128 stands for zero in the data rows.
One hidden rule gives every row of this table a label. Here are some rows, each with its label.
tensor([ 94,  98, 111, 161, 121, 158, 135,  70, 149, 135, 212, 164, 161, 159, 129, 137, 117, 113, 154, 145, 160, 101,
        102, 231,  82, 154, 114,  95, 106, 121, 119, 123]) JB
tensor([148,  63,  86, 155, 129,  26, 148, 197, 114, 119, 144, 150, 160,  24, 117, 130, 157, 116, 143, 136, 165, 120,
        124, 151, 167, 198, 112,  18, 108, 189, 136, 122]) ZB
tensor([135,  98, 128, 135, 129, 109, 126, 137, 114, 114, 126, 135, 126, 111, 107, 154, 142, 128, 153, 128, 150, 111,
        132, 148, 153, 156, 137, 151, 117,  98, 121, 125]) JB
tensor([143, 190, 137, 126, 116, 208, 132, 163, 165, 160, 134, 129, 151,  81, 152, 139, 119, 148,  31, 104,  35, 140,
        169, 118, 232, 128, 132, 175, 132, 106, 136, 140]) JB
tensor([128, 131, 128, 129, 154, 120, 162, 114,  66, 103,  56,  86, 123, 160, 118, 140, 132, 145, 121, 133,  40, 130,
        117, 133,  59,  84,  89, 186, 127, 153, 135, 128]) JB
tensor([ 79, 185, 136, 139, 112, 217, 143,  63, 149, 144,  93, 134, 168, 207, 124, 114, 106, 110, 193, 131, 217, 122,
         96, 164,  16,  70, 120, 125, 121, 125, 105, 122]) JB
tensor([ 92, 173, 180, 115, 135, 208, 115,  59, 130, 113, 126, 134, 152, 209, 128, 141, 118, 113, 156, 159, 133, 152,
         70, 119,  91,  76,  96, 146, 124, 112, 104, 123]) NL
tensor([ 89,  88, 123, 163, 117,  97, 158, 160, 165, 150, 140, 124, 126, 120, 129, 147, 151, 128, 126, 108,  82, 157,
        128, 131, 194, 171, 122, 128, 132, 165, 158, 127]) NS
tensor([135,  57, 126, 138, 173,  64, 187, 165,  67,  93, 141,  89, 118,  68,  99, 158, 151, 117, 163, 148, 127, 135,
        146, 127,  37, 255, 125, 145, 112, 160, 160, 120]) NS
tensor([156,  50,  83, 143, 132,  46, 162, 222, 175, 172, 255, 134, 180,   3, 126, 103, 153, 122,  98,  65, 212, 104,
        201, 101, 168, 255, 202,  38, 123, 145, 153, 119]) ZB
tensor([108,  80, 101, 133, 154, 100, 146, 156,  45, 113,  97,  87,  93,  91, 118, 163, 154, 132, 132, 120, 100, 124,
        164, 106, 113, 135, 136, 144, 143, 172, 125, 126]) ZB
tensor([ 70,  90, 104, 142, 131,  81, 127, 117,  61, 100, 157, 120, 174, 129, 114, 116, 154, 106, 200, 135, 152, 116,
        122, 159,  42, 157,  63, 158,  96, 159, 133,  98]) ZB
tensor([147, 235, 122, 115, 106, 248,  76,  91, 230, 189, 129, 182, 165, 194, 165,  75,  95, 130,  94, 121, 183, 141,
        124, 137, 167,   8, 187, 132, 149,  58, 103, 151]) NL
tensor([ 68, 152, 135, 138, 110, 160, 103,  86, 169, 135, 194, 167, 183, 124, 145,  92, 116, 101, 164, 167, 238, 104,
        101, 151,  99, 116, 116, 103, 111, 120,  97, 120]) JB
tensor([103, 141, 166, 134, 106, 145, 129,  39,  63, 109, 101, 147, 164, 203, 103, 133, 141, 113, 204, 126, 169, 148,
         69, 155,  72, 104,  61, 189, 125,  95, 121, 105]) NL
tensor([133,  89, 121, 133, 125, 162, 122, 120, 127, 123, 192, 141, 137, 132, 136, 104, 132, 133, 143, 126, 146, 134,
        163, 166, 181, 128, 149, 101, 120, 112, 118, 122]) NL
tensor([175, 204, 138,  95, 113, 211,  86, 104, 177, 162,  51, 149, 163, 142, 145, 114, 109, 134, 106, 106, 124, 143,
        107, 125, 100,  62, 117, 146, 132, 103, 101, 145]) NL
tensor([ 65, 164,  85, 148, 108, 155,  57, 115, 227, 178, 219, 167, 180, 100, 163,  85,  94,  97, 183,  86, 255,  83,
        102, 209, 192, 105, 128,  31, 125,  73, 112, 136]) JB
tensor([204,   0,  77, 110, 138,  15, 171, 182, 110, 134, 165, 127,  80,  42, 110, 123, 162, 137, 100, 103,  62, 102,
        206, 109, 206, 255, 138,  92, 142, 179, 172, 128]) ZB
tensor([129, 164, 132, 100, 100,  71,  72, 165, 255, 173, 120, 180, 129, 124, 166,  72, 104, 145,  58,  94, 167, 125,
        155, 107, 231,  76, 197,  99, 141, 101, 107, 160]) NS
tensor([142, 167, 113, 120, 103, 178,  74, 149, 244, 184, 216, 197, 193, 108, 161,  92, 110, 135, 173,  92, 199,  93,
        111, 181, 185,  51, 158,  69, 133,  90,  98, 132]) JB
tensor([152, 112, 101, 153, 112,  47, 161, 185, 110, 144, 237, 142, 142,  49, 124, 123, 137, 131, 135, 112, 163,  92,
        157,  91, 150, 169, 168,  77, 129, 129, 141, 123]) ZB
tensor([ 96,  98, 133, 165, 113, 124, 104, 191, 236, 169, 223, 135, 211, 157, 129, 113, 122, 102, 194, 121, 255,  74,
        154, 255,  99, 141, 124,  43, 112, 154,  98, 119]) JB
tensor([114, 143, 121, 120, 121, 120, 135, 159, 126, 127, 121, 136, 128, 166, 139, 141, 128, 139, 165, 159, 105, 138,
        184, 133, 102,  58, 100,  76, 130, 134, 134, 122]) JB
tensor([ 99, 126,  97, 134,  99, 154,  93, 145, 133, 144, 203, 148, 133,  52, 136,  97, 113, 130, 161, 115, 128, 124,
        161, 173, 124, 180, 151,  56, 133, 132, 113, 129]) JB
tensor([158,  74, 117, 132, 129, 105, 148, 201,  70, 118, 122, 135, 109, 104, 132, 136, 131, 115,  36, 113, 104, 125,
        145,  91, 182, 120, 140, 107, 133, 136, 142, 134]) NS
tensor([113, 235, 141, 141, 104, 174,  94, 130, 210, 161, 244, 151, 173, 212, 139,  91,  92, 108, 183, 156, 220, 112,
         93, 208, 133, 120, 137,  98, 117, 107, 108, 121]) JB
tensor([138, 141, 174,  93, 111, 205, 106, 110, 162, 165,  83, 135, 119, 154, 153, 130, 102, 128, 106, 102,  61, 146,
         85, 130, 124,  19, 126, 170, 148, 113, 100, 130]) NL
tensor([112, 171, 145, 108, 115, 237,  78,  75, 201, 158, 134, 153, 148, 154, 147, 103,  93, 136, 153, 122, 123, 148,
         91, 162, 140,  10, 154, 113, 126,  87,  97, 135]) NL
tensor([164, 159, 114, 118, 126, 192, 113, 129, 155, 144, 104, 139, 103, 127, 141, 114, 116, 138,  87, 107,  75, 129,
        104, 144, 173,  55, 154, 140, 134, 104, 115, 144]) NL
tensor([ 99, 175, 149, 126, 133, 144,  78, 117, 167, 125,   0, 147, 109, 199, 113, 128, 115, 130, 190, 126,  66, 133,
        115,  60, 109,  59,  99, 131, 115, 143, 138, 130]) JB
tensor([ 95, 216, 121, 185, 114, 168,  83,  34, 133, 154, 135, 160, 181, 102, 123,  89, 122,  94, 219, 144, 250, 126,
        111, 216,  58, 117, 113,  83, 115, 143, 108, 112]) JB
tensor([124,  99, 135, 126, 125, 150, 128, 119, 176, 159, 141, 150, 124, 126, 140, 135, 128, 124, 167, 136, 133, 126,
        130, 131, 137, 146, 140, 140, 136, 122, 130, 135]) NS
tensor([105, 245, 157, 131, 110, 227,  76,  76, 167, 124, 183, 156, 101, 178, 119, 106,  98, 139, 109, 117, 126, 146,
         95,  55, 129,  40, 130, 184, 144,  84, 104, 163]) NL
tensor([181, 166, 128, 131, 138, 118, 150, 235, 105,  91, 104, 102,  27, 201, 118, 136, 116, 147,  39, 134,  32, 162,
        126,  89, 115, 118, 107, 219, 139, 164, 148, 109]) JB
tensor([127,  35,  83, 136, 151,  37, 205, 128,  52,  99, 114,  73, 117,  82,  97, 187, 154, 132,  69, 122,  11, 128,
        134,  98,  89, 211, 139, 152, 108, 221, 167, 105]) NS
tensor([172, 119, 115, 119, 137,  87, 158, 160,  99,  91,  75, 100, 119,  78, 129, 141, 141, 138, 100, 123,  56, 135,
        150, 101, 129, 173, 132, 132, 130, 143, 138, 129]) NS
tensor([159, 145, 181, 101, 156, 161, 136,  75, 116, 120,   0, 104,  58, 218, 125, 132, 127, 142, 102, 156,   0, 156,
        130,  96, 140, 105,  92, 235, 164,  92, 138, 126]) JB
tensor([112, 147, 160, 120, 113, 196,  68, 124, 238, 164, 178, 154, 173, 175, 143,  91, 105, 119, 112,  94, 198, 115,
        104, 148, 179,  31, 168, 102, 146,  78, 104, 132]) JB
tensor([152, 255, 123, 118,  99, 172,  83, 122, 247, 172, 185, 179, 180, 143, 162,  82, 110, 131, 159, 108, 169, 119,
        103, 180, 184,  16, 159, 105, 139,  89,  98, 145]) JB
tensor([111, 252, 196, 102, 137, 213,  97,  23, 143, 103, 114, 110, 140, 223, 137, 139, 127, 133, 143, 161,  88, 158,
         87, 127,  95,  51,  76, 183, 141, 123, 100, 152]) NL
tensor([174, 110, 163,  78, 123, 171, 118,  84, 121,  97,  71,  86,  80, 179, 117, 117, 135, 138,  52, 115,  36, 125,
        123,  95, 168,  76, 123, 160, 149, 134, 130, 125]) NS
tensor([109,  92, 151, 105, 138, 116, 143, 112, 113, 116, 126, 102, 109, 152, 140, 131, 135, 127, 101, 178,  58, 136,
        107,  54,  86, 122, 102, 173, 126, 125, 108, 136]) NL
tensor([ 96, 239, 177, 129, 130, 200, 102,   8, 106,  93,   0, 109, 113, 245,  99, 134, 134, 104, 163, 193, 103, 137,
         44, 211,  27,  67,  71, 189, 123,  97, 103, 111]) NL
tensor([ 91, 171, 163, 107, 107, 255,  99,   0, 196, 126,  94, 135, 141, 218, 123, 119, 101, 108, 172, 180, 127, 135,
         75, 181,  95,  20, 118, 176, 147,  90, 108, 151]) NL
tensor([113, 169, 136, 128, 122, 130, 122, 131, 172, 118, 201, 136, 148, 147, 132, 138, 125, 117, 179, 102, 224, 116,
        144, 162, 121, 130, 156,  78, 117, 165, 134, 125]) NS
tensor([128, 207, 125,  88, 131,  85, 138, 135, 132, 141,  94, 120,  98, 115, 125, 144, 124, 147, 108, 116, 161, 122,
        103,  89, 193, 107, 144, 121, 143, 106, 131, 138]) ZB
tensor([147, 134, 133, 107, 115, 152, 106,  88, 159, 126, 131, 143, 135, 167, 135, 144, 111, 134, 158, 112, 151, 151,
        131, 130, 149,  91, 133, 107, 113, 113, 124, 127]) JB
tensor([118,  93, 120, 152, 128, 133, 181, 138, 100, 120, 142,  86, 137,  76, 118, 175, 153, 110, 157, 154,  39, 143,
        112, 156, 135, 176,  97, 161, 135, 134, 148, 110]) JB
tensor([170, 144, 131, 107, 134, 117, 138, 174,  66, 138,  58,  94,  90, 124, 131, 121, 133, 121,  50,  95,  79, 143,
        145,  91, 169,  84, 153, 150, 148, 133, 144, 126]) JB
tensor([134, 117, 119, 143, 133, 114, 125, 100,  97, 143,  94, 112, 114,  93, 107, 137, 132, 119,  94, 124, 139, 149,
        109, 169,  91, 103, 122, 127, 100, 147, 129, 107]) JB
tensor([102,  81, 122, 154, 126,  98, 128, 119, 131, 122, 160, 133, 149, 109, 129, 132, 123, 114, 196, 123, 169, 111,
        123, 160, 109, 141, 113, 104, 114, 144, 120, 123]) NS
tensor([ 59,  79, 105, 166, 125, 109, 146, 106, 141,  99, 130, 122, 187, 110, 112, 149, 143,  86, 212, 158, 198, 117,
         96, 177,   9, 157,  83, 142, 103, 166, 125, 104]) NS
tensor([150, 172, 118, 127, 117, 149, 118, 175, 146, 144, 142, 150, 128, 134, 135, 107, 119, 128,  82,  88, 117, 121,
        119, 127, 178,  75, 168, 141, 130, 105, 120, 136]) JB
tensor([143, 109,  97, 118, 144,  59, 168, 103,  96,  70, 150,  81, 133,  79, 116, 146, 127, 116, 136, 134, 164, 131,
        128, 160, 189, 120,  99, 190, 134, 129, 139,  97]) NS
tensor([169, 141, 114, 125, 118, 119, 116, 163, 193, 153, 161, 152, 156, 111, 129, 102, 130, 138, 100,  97, 176, 133,
        170,  79, 147,  89, 161,  88, 130, 106, 140, 144]) JB
tensor([ 96, 178, 130, 123, 135, 156, 118, 114,  70, 119,  86,  93, 107, 188, 119, 162, 129, 115, 204, 203, 177, 124,
         91, 160,  37, 117,  74, 171, 120, 169, 109, 117]) JB
tensor([148, 125, 141, 112, 130, 156, 130, 147, 150, 128,  33, 101,  89, 161, 127, 127, 134, 127,  46, 128, 145, 138,
        123,  91, 146,  96, 134, 134, 126,  90, 117, 136]) NL
tensor([151,  49, 106, 145, 159, 104, 179,  81,  60, 123, 164, 107, 127,  87,  89, 170, 139, 147,  30, 141,  31, 129,
        120, 177,  70, 191, 127, 141, 110, 182, 160, 126]) NS
tensor([ 56,  55, 102, 167, 106, 132, 141,  59, 146,  97, 218, 152, 196, 102, 110, 152, 140,  85, 255, 168, 255,  88,
         85, 186,  48, 183, 114, 130,  91, 164, 126,  97]) NS
tensor([129,  61, 112, 120, 111,  87, 144, 165, 141, 140, 187, 176, 145,  75, 134, 121, 129, 133, 122, 112, 143, 120,
        148, 111, 176, 149, 144,  90, 119, 157, 132, 142]) ZB
tensor([175, 117, 131, 105, 122, 110, 160, 100, 116, 129,  22,  75,  67, 114, 120, 148, 144, 146, 109, 168,  17, 148,
        137, 101, 125, 120, 100, 167, 163, 136, 149, 135]) JB
tensor([ 45,  31, 110, 162, 159,  66, 140,  67, 115,  74,  82,  82, 146, 180,  84, 181, 165,  93, 207, 200,  29, 113,
        108, 158,   4, 171,  92, 176, 102, 205, 149,  94]) ZB
tensor([131,   1,  95, 113, 141, 127, 138, 133, 122, 124, 152,  85, 127,  97, 118, 114, 141, 125, 113, 127, 144, 128,
        153, 136, 156, 205, 120,  83, 121, 177, 133,  98]) JB
tensor([ 61, 106, 114, 162,  95, 138, 124, 150, 181, 189, 216, 185, 181,  86, 147,  89, 112, 121, 160, 104, 243, 122,
        161, 216, 167, 130, 178,  71, 142, 116, 125, 137]) NS
tensor([ 72, 131, 121, 152, 108, 148, 125,  57, 191, 143, 189, 168, 181, 117, 142, 117, 126,  92, 202, 161, 255,  99,
        101, 211,  54, 129, 133, 109, 105, 132, 107, 106]) JB
tensor([ 93,  98, 126, 136, 150, 100, 157, 104,  97, 108, 124, 121, 118, 148, 102, 152, 146, 129, 102, 115,  99, 135,
        153,  81, 138, 169, 132, 112, 145, 143, 124, 124]) NS
tensor([119, 175, 180, 127, 134, 211, 151, 155, 157, 143,  12, 126,  55, 111, 139, 144, 120, 148,  54, 126,  45, 120,
        156,  64, 230, 143,  70, 164, 126, 158, 149, 131]) NS
tensor([115, 141, 157, 122, 106, 192,  98,  73, 151, 119,  48, 176, 130, 201, 128, 115,  87, 141, 155, 124, 169, 135,
        103, 165,  18,  88, 137, 158, 128, 106,  96, 120]) NL
tensor([197, 120, 111,  88, 137,  96, 166, 164, 140, 113, 124,  97,  80, 144, 123, 108, 134, 159,  31,  67,  25, 140,
        214,  13, 234, 157, 186, 133, 157, 107, 165, 143]) NS
tensor([115, 194, 129, 141, 113, 157,  98, 131, 164, 141, 255, 160, 135, 172, 143, 111, 112, 125, 123, 151, 167, 146,
        140, 154, 154,  77, 124,  87, 120, 130, 126, 132]) JB
tensor([ 97, 122, 155,  95, 127, 167, 118, 164,  90, 144,  93, 166,  85, 124, 127,  96, 107, 144, 116, 105, 168, 104,
        141,  60, 178, 123, 112, 159, 120, 123, 144, 125]) NS
tensor([ 88, 113, 144, 133, 119, 150, 126, 106, 111, 118, 165, 119, 156, 136, 121, 120, 138, 117, 199, 155, 154, 109,
        118, 140, 116, 102, 121,  90, 112, 131, 107, 126]) JB
Which column or columns does the hidden rule look at? Columns are counted from 0, in order:
5 21 30
Here are more rows. What is the label of each one?
tensor([105,  11,  96, 191, 159,  54, 217, 132,   4,  91, 118,  68, 121,  74,  86, 168, 171, 101, 224, 147, 163, 103,
        145,  98,  99, 255, 119, 109,  96, 202, 134, 106]) -> ZB
tensor([124, 154, 129, 108, 142, 167, 147, 116, 134, 124, 146, 148, 111, 137, 155, 110, 134, 165, 136, 108,  93, 142,
        129, 102, 139,  68, 168, 148, 144, 114, 113, 123]) -> NL
tensor([151, 191, 139, 115, 104, 205,  64,  77, 251, 161, 151, 178, 127, 226, 136, 112,  91, 125, 169, 132, 167, 136,
         96, 142, 141,  67, 135, 181, 128,  46,  99, 151]) -> NL
tensor([155, 103, 101, 121, 105,  16,  80, 206, 191, 167, 170, 164,  95,  62, 176,  82, 121, 151,   8,  18, 177, 111,
        186,  99, 255, 170, 231,  55, 143,  93, 141, 147]) -> ZB
tensor([102, 172, 177, 117, 128, 229,  79,  72, 144, 131,  61, 139, 139, 188, 130, 118, 119, 120, 121, 124, 143, 146,
         83, 166, 137,  18, 115, 127, 141, 113,  93, 142]) -> NL
tensor([147, 251, 155, 128, 112, 224,  82, 110, 165, 137, 144, 115,  84, 191, 145, 110, 110, 167,  73, 141, 113, 159,
         73,  47, 144,   0, 142, 173, 156,  88, 122, 127]) -> NL
tensor([176, 177, 150,  97, 127, 162, 131, 176, 198, 156, 126, 157,  96, 168, 150,  90,  98, 148,  71,  76,  94, 148,
        157,  82, 172,  52, 181, 131, 154,  65, 135, 170]) -> JB
tensor([ 57, 101, 103, 152, 125,  51, 136, 101, 165, 103, 172,  97, 157,  71, 105, 126, 132, 118, 196, 147, 221, 115,
        109, 185, 122, 153, 129, 168, 112, 148, 132, 108]) -> ZB
tensor([103, 185, 181, 125,  92, 237,  90,   0, 153, 117,  64,  98, 141, 182, 133, 139, 106, 135, 180, 183, 184, 135,
         62, 129,  18,   0,  82, 163, 136, 107, 105, 132]) -> NL
tensor([120,  64,  93, 152, 155,  87, 169, 133,  99,  99,  80, 102, 132, 118, 118, 141, 133, 135, 119, 108, 167, 131,
        123, 116, 196, 169,  93, 119, 143, 155, 145, 121]) -> NS
tensor([109, 179, 146, 139, 151, 127, 141,  42, 164, 110,  73, 112, 143, 127, 118, 133, 113, 122, 185, 180, 138, 135,
         99, 166,  66,  78, 105, 191, 122, 155, 112, 120]) -> NL
tensor([184,  61, 112, 114, 136,  97, 153, 230, 108, 132, 158, 156, 107,  42, 143, 120, 123, 138,  61, 110,  96, 130,
        142,  43, 225, 128, 205,  77, 143, 140, 163, 152]) -> NS
tensor([103,  74,  87, 153, 138,  64,  97, 204, 127, 140, 183, 174, 171,   0, 120, 122, 146, 128, 168, 115, 183,  87,
        184, 130, 157, 231, 147,  38, 110, 150, 148, 111]) -> ZB
tensor([ 94,  48,  70, 158, 111,  15, 109, 255, 146, 193, 255, 208, 181,   0, 129, 109, 142, 111,  78, 125, 255,  89,
        207, 238, 159, 243, 214,   3, 138, 134, 124,  96]) -> ZB
tensor([173, 106, 105, 128, 163,  54, 193, 162,  44,  71,   0,  66, 124, 127, 101, 175, 146, 150, 139, 148,  94, 151,
        119,  81, 150, 242,  57, 177, 128, 189, 160, 125]) -> NS
tensor([174,  77, 118, 101, 147,  22, 209, 214,   0,  76,  75,  84,  67, 130, 121, 177, 137, 144,   8, 116,   0, 144,
        191,  21, 133, 126, 126, 175, 157, 133, 157, 120]) -> NS
tensor([144, 157, 161,  88, 116, 197,  95, 107, 210, 149, 175, 163, 148, 130, 144, 115,  84, 135,  66, 108,  72, 154,
        106,  76, 173,   9, 142, 122, 148,  84,  96, 150]) -> NL
tensor([178, 125, 151,  89, 113, 184,  95, 174, 128, 130,  98, 169, 102, 179, 143,  75, 132, 142,  35, 107,  98, 134,
        160, 138, 251,  36, 166, 127, 143,  86, 118, 171]) -> NL
tensor([133, 109, 126, 112, 124,  81, 104, 145,  93, 164, 183, 141, 106, 119, 142, 140, 105, 138,  48,  88,  66, 123,
        147, 187, 153,  85, 114, 110, 121, 121, 135, 136]) -> ZB
tensor([ 87,  84, 105, 165, 130,  80, 150, 142, 114, 120, 136, 110, 151, 100, 108, 142, 170,  98, 138, 153, 122, 124,
        120, 112,  53, 196, 120, 121,  97, 131, 129, 112]) -> ZB
tensor([129,  19, 146, 124, 151, 170, 144, 191, 148, 104, 106,  89, 115,  55, 116, 125, 137, 129, 164,  97,  55, 136,
        122, 121,  61, 224, 113, 149, 133, 158, 115, 116]) -> NL
tensor([158, 178, 173,  89, 138, 165, 145, 130, 119, 120,   0,  81,  72, 192, 123, 151, 120, 147, 105, 126,  44, 161,
        103, 100,  98,  70, 107, 206, 150, 110, 104, 135]) -> NL
tensor([165,  58,  73, 191, 139,  24, 150, 159,  45,  82, 127, 152, 170,   0,  91, 170, 140,  95, 170, 142,  93,  89,
        198, 159, 196, 241, 191,  62, 115, 206, 143,  86]) -> ZB
tensor([150,  74, 101, 121, 131,  55, 133, 178,  91, 113, 209, 124, 116,   9, 134, 148, 146, 117, 121,  88, 124, 131,
        172,  98, 179, 226, 138,  71, 121, 174, 147, 131]) -> NS
tensor([150,  56, 104, 157, 129,  89, 136, 181, 186, 128, 255, 121, 195,  34, 101, 137, 155, 115, 158,  96, 173, 102,
        165, 123, 133, 255, 130,  69, 118, 174, 137, 108]) -> ZB
tensor([ 96,  37,  96, 144, 141,  91, 150, 176,  71, 135, 181, 154, 136,  51, 108, 132, 140, 146, 145, 137, 110, 118,
        152,  96, 145, 200, 149,  49, 127, 181, 134, 110]) -> ZB
tensor([152, 139, 132, 105, 123,  81, 124, 196, 123, 132, 147, 144, 135, 138, 136, 114, 148, 144,  87, 109,  18, 121,
        133,  76, 161,  89, 135, 145, 140, 100, 127, 139]) -> ZB
tensor([114,  74, 111, 139, 118, 155, 144, 134, 191, 153, 170, 152, 152, 105, 136, 107, 124, 123, 123, 114, 223, 109,
        132, 163, 101,  97, 179,  70, 124, 116, 145, 138]) -> NS
tensor([187, 149, 109,  91, 132,  29, 108, 243, 155, 161, 156, 149, 113,  46, 146,  79, 122, 169,   0,  44,  12, 144,
        198,  44, 255,  69, 217, 128, 151, 109, 140, 167]) -> NS
tensor([182, 204, 153,  90, 118, 172,  95,  98, 166, 145,  46, 137, 107, 193, 157, 122, 101, 156,   0, 101, 105, 141,
         98,  96, 179, 112, 161, 174, 151,  59, 114, 159]) -> NL
tensor([152,  89, 112, 139, 145,  87, 191, 151,  49, 109,  93, 104,  65, 104, 112, 149, 143, 128, 114, 107, 115, 131,
        157,  83, 125, 187, 138, 146, 110, 162, 140, 129]) -> NS
tensor([ 83, 110, 125, 132, 107, 203,  92,  84, 128, 170, 122, 109, 161, 155, 117, 130, 120, 115, 202, 195, 255, 150,
        115, 191, 184,  83, 138, 104,  95,  75,  84, 111]) -> NL
tensor([172,  39,  92, 139, 155,  23, 166, 204,  19, 102, 124, 103,  89,  60, 131, 132, 146, 138,  74,  89,  63, 134,
        177,  73, 174, 167, 147, 133, 132, 169, 167, 128]) -> NS
